The same turns and mirrors carry the whole set onto itself, and each row onto the other rows of its family. Which rows share a family with each named row? Give them in list order.
These 15 rows form 3 families of 5 rows each.
Mufip: [-0.13 -1.52  1.25  0.51 -1.64 -1.16 -0.38 -0.36  0.87  3.44 -0.90 -0.27
  2.25]
Dugo: [-3.04  1.20 -0.92 -0.95 -0.03  1.08  1.13  0.09 -0.83  0.41 -1.55 -1.08
  1.12]
luf: [ 0.64  0.50 -1.27  1.64 -1.64  0.41 -2.10  0.14 -0.90  0.01  0.58 -0.32
  1.53]
Niv: [-0.39  2.02 -0.74  0.72 -1.80  1.85 -1.19 -0.58  0.76 -0.32 -0.72  0.05
  1.05]
peka: [ 0.12 -1.35  0.89 -0.69 -1.10 -1.01  1.12 -0.98  2.57  1.69 -1.16 -0.05
  0.71]
fug: [-3.76  1.86 -0.56 -0.22 -0.64  0.01 -0.46  0.07 -0.05  1.75 -0.46  0.10
  2.49]
duf: [-0.23 -0.01 -1.73 -1.33  1.03 -1.95 -0.94 -0.31  1.62  1.44  1.23  0.59
  0.37]
Lizo: [ 1.21 -0.43 -0.12 -0.08  1.98 -0.63 -1.34 -0.71 -0.36  3.02 -0.70 -0.68
 -0.73]
Remug: [-0.17  0.13 -1.55  2.40 -1.30 -0.42 -0.62 -2.29  1.68  1.22 -0.66  0.62
  1.63]
tapul: [-2.85 -1.09  0.50 -0.63 -0.78 -1.77 -0.01 -2.10  0.11  1.82 -1.65 -1.41
  1.00]
Leter: [-1.85  2.25 -1.57  0.57  0.45 -1.80  0.64  0.07 -1.28  0.54  0.19 -0.21
  0.02]
devev: [-0.48 -1.50  1.49  0.34  0.86  1.69  0.81  0.75 -0.06  1.83 -1.24 -1.34
  0.45]
Reted: [-2.04 -0.22  1.31  2.48  0.20  1.46 -1.77 -0.24 -0.18  0.81  0.03 -1.13
  0.19]
monas: [ 1.76  1.11 -0.68 -1.29  0.00 -0.93 -0.50 -0.27  0.87  0.07  0.35  0.05
 -0.75]
kas: [-1.76 -2.29 -0.44  0.13  1.45  0.69 -0.34  0.72 -1.07  0.97  0.11 -1.80
  0.94]

Same family as tapul: Lizo, Remug, Leter, Reted
Same family as duf: Mufip, luf, fug, kas

